In the rows, 128 means zero.
Named moves, each a turn or a mirror, and the order they were made in; the first pair answered:
sige:
[125 132 125 148 131 131 126 124] => [126 129 124 148 130 132 128 127]
[139 135 128 127 134 129 126 128] => [138 130 126 130 124 130 125 131]
[107 122 162 144 131 117 127 128] => [107 121 163 145 124 119 129 131]
[136 142 139 108 126 158 118 116] => [136 140 137 109 121 161 116 118]
Gafa:
[132 109  90 126 152 149 167 121] => [128 140 106 136 176 132 157 114]
[115 100 127 131  98 141 128 130] => [111 142 147 150 140 113 117 119]
[158 177 105 142 167 136 125 126] => [165 128  80 120 119 169 141 138]
[116 123 167 113 126 135 132 107] => [117 119 165 111 122 136 137 106]
Lolu:
[135 128 133 134 139 144 157 130] => [129 131 142 138 145 134 154 128]
[105 136 149 151 162 105 148 117] => [127 118  95 107 165 117 153 110]
[123 146 136 145 164 115 147 123] => [137 135 103 123 161 132 152 120]
[116 142 131 159 144 138 130 129] => [114 139 112 136 160 129 128 118]
nevu:
[133 116  72 143 125 159 150 113] => [134 135  63 151 121 141 120 120]
[127 127 161 100 140 101 139 110] => [127 120 154 106 145 114 160 108]
[175 131 167 102  92 190 154 120] => [182 139 143 123 100 195 169 123]

(two moves a pair)
[115 146 177 177 176 134 178 113] => [113 129 175 199 127 152 173 140] => sige then Gafa
[130 142 139 167 100 129 114 146] => [112 139 142 122 140  88  95 122] => nevu then Lolu
[158 151 155 146 119 172 161 134] => [133 179 162 149 164 121 136 119] => nevu then Lolu
[140 104 172 167  82 180 160 146] => [105  55 171 118  95 144 156 125] => Lolu then Gafa
[106 119 108  77 130 109  73 121] => [129 157 116  78 164 120  87 106] => Lolu then sige
[136  84  67  81 148 123 143 111] => [ 95 119 191 184 124 110 136 139] => Lolu then Lolu
[150 133 164  81 144 145 142 104] => [157 148 171 100 147 150 142 111] => Lolu then Gafa
[106  88 125 155 100  92 108 123] => [103  95 147 150 112  85 110 115] => Gafa then nevu
[146 145 133  91 133 145 122 121] => [137 155 164 118 129 141 121 127] => Lolu then Lolu
[165 160 108 123 133 148 122 124] => [160 145 124 138 104 162 130 139] => Lolu then Gafa
[136 143 131 132 102 169 154 150] => [138 173 132 149 121 153 139 151] => nevu then Gafa
[123  87 111 119 144 137 178 115] => [119  83 118 155 106 141 165 142] => Gafa then sige
[141 110 175 105  96 135 121 149] => [139 108 149  70 130 117 114 133] => Lolu then Lolu
[157 113  95 100 158 152 171 104] => [121 141 184 167 158 127 161 118] => Lolu then Lolu
[129 133 119 177 101 122 112 139] => [107 132 141 139 130  85  91 116] => Lolu then nevu
[148 150 166 107 157 135 144 106] => [160 118 136 106 106 165 150 129] => Lolu then sige
[166 171 121 139 145 149 118 131] => [157 176 148 132 141 132 101 131] => Lolu then nevu
[123 119  97  97 107 137 116 141] => [139 133 108 115  99 161 127 143] => sige then Lolu
[157 129 132 126 113 161 134 119] => [142 118 156 134 105 154 135 122] => Lolu then Gafa
[140 106  40  77 129 103  92 130] => [173 132  50 132  88 156 103 158] => Gafa then Lolu
[102 151 148 139 154 154 139 134] => [121 138 109 114 146 171 144 131] => Lolu then Lolu
[130 130 149 116  87 158 135 147] => [114 134 135  78 143 113 120 112] => Lolu then Lolu
[119 125 176 108 135 124 137 115] => [141 111 144  96 110 156 149 124] => Lolu then Lolu
[122 132 110 151 174 122 168 116] => [139 146  83 163 156 125 142 131] => Lolu then nevu
[119 114  94 124 148 142 139 122] => [129 126  97 143 134 158 142 130] => Gafa then Lolu
[132 120 102  71 140 129 133 119] => [128 115 148 128  80 154 137 157] => sige then Lolu
[131 111 132  64 197 113 151  91] => [180 112  75 123 128 185 170 139] => Lolu then nevu
[142 136 153  90 126 145 120 114] => [141 153 158 105 131 136 114 115] => sige then Gafa
[126 119  95 114 110 113  86 144] => [136 132  92 123 111 122  86 150] => Gafa then Lolu
[ 94 112 144 145 144 104 148 133] => [107  90 103 118 130 118 148 131] => Lolu then sige
[137 164  83 145 182  85 108 129] => [165 160  66 130 124 110  81 156] => Lolu then nevu
[130 169 174 121 128 147 148 118] => [128 125 142 111  79 162 146 134] => Lolu then sige
[169 136  95 148 133 156 123 134] => [157 156 128 165 127 130  97 140] => nevu then Lolu
[122 145 162 165 117 136  94 144] => [113 103 123 136  94 132  85 151] => Lolu then sige
[109 138 156 101 149 106 136  88] => [119 134 133 122 161 123 166  87] => nevu then nevu
[102  94 144 133 142 124 167 119] => [102 116 140 134 168 113 159 110] => Lolu then Gafa
[110 110 106 102 116 113  96 138] => [129 118  91 106 110 129 100 143] => Gafa then Lolu
[168 179 155 118 118 127 101 127] => [171 137 125  87  94 146 113 131] => Lolu then Gafa
[111 142 139 140 166 113 163 104] => [125 111  92 142 132 139 171 122] => Gafa then nevu
[109 144 182  96 137  93  93 113] => [144 111 110  56 104 134 106 121] => Lolu then sige
[118 144 142 161 155 139 146 120] => [117 156 146 161 149 124 118 130] => nevu then nevu
[136 125 139 112 136 144 157 118] => [135 117 140 126 111 150 153 132] => Gafa then sige
[ 81 119 152 151 127  94 102 134] => [ 84  84 128 124 117  98 109 127] => Gafa then Lolu
[139 150 152 108 139 125 116 119] => [137 138 150 108 145 142 145 114] => nevu then nevu
[117 108  94 151 145 125 137 116] => [122 115  87 158 130 127 125 130] => nevu then Lolu
[166 158  84 111 105 141 133 131] => [149 157 134 155  80 146 134 149] => Lolu then Gafa
[137 152 156 149  65 153  99 157] => [136 127 176 128  62 167 124 148] => nevu then nevu
[ 94 137 149 140 177  88 138 118] => [109  76  93 132 122 134 170 140] => Gafa then nevu
[145 120 159 151 115 166 162 131] => [125 147 161 160 168 114 145 116] => nevu then Lolu
[128 135 117 181 131 134 111 141] => [110 130 133 173 140 110 106 134] => Gafa then Lolu
